In the rows, 128 means zero.
One turn moves each row of this set onto another row. After a few examples, where does it send each row asked below?
Z_438: [140  93 137 141 118  92 109 121 114 100 140 129]
Z_672: [112 163 128 129 125 134 136 116 109 127 123  99]
Z_987: [ 89 143 112 149 137 122 131 116 130 112 142 124]
Z_262: [141 146 125 121 129 150 134 130 164 122 100 132]
Z_779: [155 121 120 130 151  84 132  95 118 142 124 114]
Z_961: [129 126 127 165 160 126 152 125 150 125 141 136]
Z_369: [148 136  94 134 122 111 150 123 131  83 120 121]
Z_384: [148 110 167 123 121 119 100 119 118 142 126 117]
Z_998: [148 118 117 126 128 135 136 141 167 113  95 143]
Z_284: [102 113 119 143  98 123 126 121 122 124 139 151]
Z_904: [145 143 154 128 144 145 112 134 143 114 123 103]
Z_884: [130 112 134 112 130 121 115 112 147 171 126 124]
Z_107: [133 125 133 151 139 118 124 130 142  72 130 117]
Z_565: [132 107 117 135 127  74 138  97 113 130 130 124]
Z_128: [148 115 120 115 118 119 112 122  96 128  85 125]
Z_89: [123 137 133 120  91 131 130 127 100 138 121 130]
Z_258: [155 150 117 138 158 132 117  99 113 137 128 109]
Z_645: [127  83 117 138 116 120 143 150 132 119 115 137]
Z_643: [138 112 128 130 153 123 128 115 167 158 128 122]
Z_42: [169 120  98 126 119 104 140 119 120  98 104 120]

Z_565 turns into Z_369
Z_284 turns into Z_987
Z_258 turns into Z_128
And these:
Z_643 turns into Z_779
Z_438 turns into Z_107

